One vector is turned by the same rotation once a step. Each row is the vector after some number of steps, and that number follows the row.
The counts run from 0 to 798.
110,137,103,141,147,134,167,127,113,163,103,102,115,138,138,100,143,120,120,148,129,150,140,139,124,151,149,171,114,129,107,127,106,140,108,113,86,121,140,109,141,145,121,101,138,84,116,130,115,116,106,156,136,122,139,116,117,113,119,141,161,159,155,119,129,141,125,103,134,85,126,111,107,157,123,92,142
189
115,90,112,137,142,146,149,121,79,133,116,88,151,127,157,128,113,119,113,110,135,145,120,141,132,142,120,109,127,104,140,125,104,88,112,153,125,149,127,150,98,111,137,122,116,144,121,141,107,144,145,131,146,156,150,137,136,121,128,99,112,133,114,155,183,116,109,166,135,143,127,149,120,158,137,136,172
696
155,112,97,128,132,144,118,169,124,143,130,113,118,145,151,136,122,108,150,101,154,112,120,124,124,110,154,151,141,129,157,146,131,88,126,126,114,151,130,119,112,96,124,118,88,149,112,124,149,128,96,154,134,168,106,125,146,156,117,141,99,120,132,114,110,93,147,158,112,145,135,130,139,117,152,127,111
72
131,124,107,154,140,145,149,141,103,156,102,92,111,110,146,126,169,123,139,148,144,178,143,163,140,140,119,140,133,143,129,131,103,129,127,136,119,154,141,113,152,101,152,111,128,132,101,135,130,142,116,140,142,166,135,94,111,142,117,153,142,136,163,150,150,120,119,131,129,115,155,132,153,120,101,100,161
356
153,152,138,155,116,119,151,127,142,144,115,155,114,146,96,133,135,77,138,138,127,150,131,125,151,129,149,144,93,155,114,140,127,105,107,141,94,102,113,90,117,128,129,92,128,126,112,136,151,105,110,145,129,136,96,153,131,98,96,152,133,142,141,111,107,109,114,144,138,132,114,131,154,134,106,132,99
623
146,124,141,142,112,140,127,101,131,119,137,143,104,116,123,124,134,136,157,122,106,139,111,149,183,115,118,110,79,151,108,115,116,132,120,158,105,122,124,139,113,122,132,115,123,117,134,143,145,121,119,147,140,77,154,163,121,109,116,120,135,125,118,100,135,113,124,174,162,147,105,153,165,128,112,142,128
635
102,106,124,137,138,124,86,139,121,156,113,143,101,140,146,136,113,160,137,109,144,124,95,104,116,124,113,86,127,109,173,142,151,98,138,110,151,107,105,120,113,129,132,109,83,125,117,106,142,127,113,118,154,133,108,166,158,98,131,125,155,137,107,126,130,101,126,145,127,166,123,131,141,124,124,147,119
598
125,104,105,136,128,153,121,113,112,137,113,133,167,159,165,112,111,164,139,96,149,65,103,129,104,122,131,140,108,102,151,140,128,125,156,78,153,128,128,156,137,114,145,128,125,137,144,120,109,137,113,124,143,97,138,140,149,136,133,136,115,135,92,126,121,147,132,115,123,136,103,139,137,133,163,105,125
221
131,126,138,163,109,96,143,104,121,157,109,145,115,159,128,97,124,150,104,137,131,135,114,110,122,133,123,136,126,129,143,159,120,174,124,145,107,113,129,108,113,131,131,116,118,123,151,135,122,144,129,105,105,145,109,122,125,111,156,135,98,107,112,117,117,148,104,120,98,133,154,139,175,172,99,111,112
128
140,131,124,134,116,129,101,117,113,111,115,119,164,127,140,88,117,148,158,122,137,108,114,125,103,139,158,152,95,79,114,134,125,129,149,78,161,121,118,153,150,128,133,132,145,113,138,103,127,125,122,121,130,108,125,139,142,116,132,137,117,135,113,110,93,147,117,107,133,123,105,110,124,140,176,85,101
216
126,145,151,131,103,92,140,102,127,119,103,157,142,138,105,109,152,100,85,151,112,104,148,133,115,137,140,144,126,150,123,148,161,167,137,146,125,144,129,108,101,129,146,126,134,139,138,132,104,141,153,100,83,150,109,130,142,142,140,158,87,128,124,134,117,151,119,116,109,147,148,144,125,155,128,110,108
134
130,139,135,123,89,125,120,145,139,114,157,144,133,145,99,128,98,136,126,127,97,99,117,144,134,109,106,156,94,122,80,132,150,136,106,156,106,101,146,144,119,153,103,130,119,114,179,142,138,93,131,133,120,86,134,155,102,117,146,134,136,124,123,115,127,118,141,147,105,114,137,128,162,130,131,141,124
101
154,130,128,122,92,118,110,133,145,113,138,157,94,156,90,138,147,87,156,150,143,136,124,140,144,133,145,161,107,159,126,130,149,111,118,134,146,114,116,69,123,103,115,107,136,109,99,124,151,100,139,164,115,149,120,136,129,132,116,166,123,139,129,126,124,112,121,153,140,152,132,134,126,108,137,130,98
626
137,128,97,112,112,140,121,171,126,134,147,131,115,148,125,167,113,94,129,115,136,80,122,142,133,105,133,143,137,138,127,121,139,78,108,135,131,148,138,103,103,108,112,111,109,141,119,143,142,106,133,169,130,144,127,135,149,163,118,138,129,153,134,124,142,101,145,161,113,154,120,152,119,106,150,153,136
77
156,129,152,147,117,110,114,125,118,103,135,143,165,124,121,118,112,105,130,109,137,92,114,147,120,100,134,145,85,123,102,147,153,80,141,108,153,118,116,148,134,130,131,128,114,154,147,123,156,112,108,110,119,116,90,164,147,109,105,141,114,122,119,105,113,106,123,151,127,143,108,132,160,105,143,126,123
425
133,136,112,136,108,103,91,147,150,126,137,161,91,145,103,143,146,110,173,140,131,147,123,127,134,126,122,130,127,140,135,145,153,97,138,132,147,129,129,80,143,103,103,107,138,140,117,109,150,118,136,137,133,172,115,168,127,121,141,151,135,141,136,127,114,116,110,138,128,153,112,151,151,99,156,141,106
439
148,142,145,119,104,142,141,113,118,118,115,121,124,121,98,118,105,106,101,137,110,110,127,109,149,145,150,126,105,129,127,142,116,172,108,169,101,144,109,142,84,132,162,129,115,116,111,145,123,123,144,135,100,105,128,125,132,137,108,154,82,121,128,130,132,116,123,145,122,156,139,120,143,178,116,131,81
300
110,143,103,138,121,133,106,164,140,133,130,136,93,121,82,167,126,121,129,130,97,126,122,134,156,118,111,107,133,140,100,125,145,100,107,157,107,121,139,122,120,127,105,118,101,136,138,150,166,100,145,146,138,147,133,163,120,124,131,127,166,149,149,135,132,117,130,151,131,139,130,140,155,100,128,154,127
268
163,122,124,164,104,81,103,135,138,122,135,117,128,129,140,109,148,128,160,122,129,141,124,144,122,93,131,148,133,127,111,154,157,83,132,115,130,128,135,116,125,102,107,114,103,127,144,103,167,111,105,134,128,167,96,156,136,107,148,125,129,116,124,92,81,117,131,131,125,125,140,136,150,111,142,93,128
254
150,117,128,123,106,109,77,132,126,101,130,144,134,142,134,132,116,116,153,128,157,96,118,142,117,98,116,147,99,124,132,155,182,101,156,113,167,139,113,130,133,102,122,114,110,142,126,107,151,120,115,124,124,129,105,145,159,129,134,154,115,129,114,146,116,102,133,146,131,153,112,131,130,88,152,114,111
423
128,127,124,162,134,121,151,125,114,158,105,103,129,131,176,94,169,137,127,140,142,173,132,174,116,131,143,160,120,142,123,124,108,115,129,111,102,125,148,119,137,136,127,102,127,116,139,128,110,147,96,129,136,139,129,100,122,110,132,128,140,115,138,104,130,139,127,125,129,97,160,138,158,131,111,99,172
353
102,137,106,135,127,129,105,125,115,133,123,101,127,87,137,127,116,183,120,127,102,89,120,134,127,118,90,103,133,86,118,133,154,146,142,112,147,150,126,149,128,140,137,104,104,125,140,100,149,129,130,133,138,89,131,148,172,116,146,128,180,148,138,131,125,127,136,110,114,145,121,121,127,139,127,110,145
575
109,110,131,128,129,135,81,146,108,107,132,130,131,107,109,148,95,146,113,138,125,78,119,127,113,126,103,99,115,98,126,131,147,98,128,113,180,138,108,136,126,137,123,134,102,140,115,130,151,105,157,115,128,125,114,158,159,119,116,142,147,165,118,139,137,119,125,140,125,178,115,136,116,107,145,141,129
592
117,149,133,100,111,106,94,142,115,131,104,103,139,120,144,133,129,110,120,156,150,163,128,141,115,145,136,122,144,109,138,116,154,123,111,135,145,148,119,134,116,98,127,113,105,108,132,123,119,154,176,113,110,202,135,112,141,158,160,130,111,119,108,162,116,128,115,140,125,116,152,114,98,121,137,114,139
686
138,151,158,151,108,109,140,99,124,150,126,145,129,131,121,102,110,168,108,144,94,118,121,118,136,126,109,106,110,112,117,140,115,166,122,158,122,116,125,124,116,145,136,122,136,121,165,132,119,137,150,95,113,108,128,165,125,104,149,113,122,114,111,105,136,153,113,122,107,138,126,147,180,171,101,134,136
124
142,113,144,115,83,116,97,115,146,82,142,150,107,136,132,116,147,129,161,128,126,121,111,162,146,100,140,145,82,169,127,108,148,115,134,133,134,108,137,123,99,126,110,114,127,99,143,121,127,107,113,158,114,89,155,151,128,119,129,132,116,117,110,110,115,111,137,171,158,143,138,154,140,112,152,134,124
632
127,112,108,118,131,143,164,131,123,103,109,112,175,143,142,119,143,77,121,114,137,123,132,168,116,140,156,171,99,144,107,119,111,90,130,126,106,126,153,152,108,150,133,109,156,148,134,128,89,136,116,135,124,134,133,110,124,120,117,136,103,139,140,158,150,130,111,148,153,120,124,147,106,149,155,132,153
529
120,140,129,120,101,122,99,115,123,114,146,141,109,125,100,119,100,167,118,149,98,97,115,118,139,125,104,103,109,107,113,128,122,165,119,171,155,140,129,114,110,142,120,125,137,127,140,128,122,130,176,108,105,108,156,149,117,134,142,118,112,137,119,129,149,151,110,147,109,162,122,161,158,160,133,147,127
120
103,159,106,140,152,169,144,142,112,186,93,123,139,131,138,138,103,154,104,114,126,90,119,103,113,143,141,113,129,93,140,142,120,143,130,104,115,115,123,149,143,143,164,106,94,121,122,125,134,134,113,125,145,108,116,137,157,134,118,147,163,150,143,131,127,132,129,106,106,124,118,102,147,141,115,114,118
393
139,123,89,115,127,149,129,165,118,130,141,122,119,127,127,163,114,89,128,100,125,90,129,132,141,116,148,139,136,133,128,124,137,83,111,153,116,162,138,126,101,119,123,109,108,165,112,131,147,119,127,170,123,145,124,144,152,158,100,134,128,147,144,138,137,96,142,154,129,150,101,152,130,124,148,144,118
76
133,130,139,130,125,169,138,134,107,118,116,103,169,118,143,108,119,154,124,123,129,99,125,164,114,130,149,157,71,109,101,124,101,131,136,98,135,127,121,167,147,152,147,132,119,94,138,141,118,111,112,132,128,63,143,114,131,139,97,154,134,134,126,114,130,131,144,128,127,111,136,100,133,127,132,97,141
200
91,136,93,114,150,124,124,154,98,166,126,106,117,141,144,131,115,106,126,152,129,161,135,143,118,150,101,136,139,100,129,140,138,101,110,138,132,147,135,112,135,103,112,109,131,125,134,138,114,139,147,121,148,185,153,143,122,126,153,114,151,147,126,171,179,117,112,145,113,107,124,125,107,115,134,135,168
702
113,109,82,132,123,134,119,130,107,99,129,98,120,93,113,126,112,162,121,131,114,74,132,132,124,129,118,129,136,89,105,129,123,148,128,110,148,163,146,118,121,134,125,123,131,123,108,105,150,110,146,158,121,104,128,124,156,135,119,140,147,175,152,138,135,148,128,103,118,170,127,153,107,140,149,105,135
570
141,133,98,110,95,138,106,141,123,99,161,116,106,121,92,132,97,120,152,128,99,91,115,130,158,114,104,149,111,129,95,135,155,144,99,169,108,157,142,139,106,123,97,122,131,143,139,136,146,99,131,155,119,98,145,147,121,126,130,131,135,134,143,144,148,100,132,157,121,149,121,135,148,135,140,136,113
98
106,129,168,151,121,99,145,108,128,133,89,149,155,132,153,126,160,136,80,124,133,150,115,155,120,133,128,98,129,150,141,127,132,115,136,135,112,102,127,135,92,152,153,101,112,124,148,121,99,148,140,99,114,145,113,132,140,106,155,129,121,118,106,135,127,132,96,140,136,138,158,143,137,154,97,141,157
145
126,133,98,111,122,132,113,143,108,128,129,90,104,133,138,96,137,129,158,175,141,145,129,143,115,145,147,184,105,118,117,130,126,156,118,96,126,145,135,118,152,130,109,119,139,82,112,113,130,113,113,151,120,124,156,100,118,138,129,155,145,149,141,130,122,138,132,119,127,98,144,105,99,127,148,79,124
193
140,150,153,120,127,118,114,133,102,112,104,89,177,89,153,111,131,106,110,134,120,167,140,153,125,139,161,111,119,92,112,130,129,92,118,141,126,137,112,169,110,114,145,123,115,123,133,121,109,161,154,100,108,169,131,146,149,142,121,112,93,111,119,133,106,126,116,145,133,113,130,111,100,147,141,111,142
689
135,130,137,133,120,120,128,113,121,138,118,144,166,144,165,122,108,155,114,94,143,63,119,132,107,108,129,129,111,97,142,136,142,92,147,93,157,104,121,137,112,136,140,97,110,110,141,106,119,116,115,138,129,87,110,161,177,129,131,135,141,136,96,105,122,123,142,128,114,143,109,126,115,144,130,128,140
408
101,183,135,104,109,121,95,139,131,151,137,141,69,124,115,126,109,153,130,152,86,123,124,121,145,124,104,99,123,121,126,132,149,166,104,177,105,136,122,117,115,125,110,117,110,98,133,133,141,133,149,129,117,112,155,166,129,147,154,128,148,130,131,123,134,113,144,144,110,128,128,117,144,137,107,139,114
290
175,118,101,128,105,143,126,153,121,116,151,119,98,146,91,133,127,117,173,112,115,100,137,124,163,120,123,153,131,116,113,151,141,128,115,158,109,150,138,108,110,85,132,124,123,118,113,128,155,97,128,167,140,130,137,147,117,143,128,167,111,130,131,138,152,96,123,141,100,149,131,121,138,137,134,128,113
93
104,106,96,135,140,155,126,167,121,149,98,105,114,141,147,137,154,173,150,106,136,134,122,147,114,152,136,127,148,117,148,119,106,132,131,96,116,99,148,129,138,128,144,112,122,93,122,118,117,130,113,150,165,145,143,109,109,132,147,162,155,153,139,140,133,142,131,121,119,101,163,98,121,129,136,120,142
374
127,137,117,140,120,139,144,120,133,157,117,160,92,143,88,138,147,127,159,133,118,148,118,122,180,151,102,111,111,165,125,127,129,159,121,159,95,115,136,114,128,86,136,107,127,114,128,160,148,121,129,150,146,129,160,137,103,122,136,154,149,131,134,141,127,128,110,149,145,129,117,135,167,118,107,122,112
641
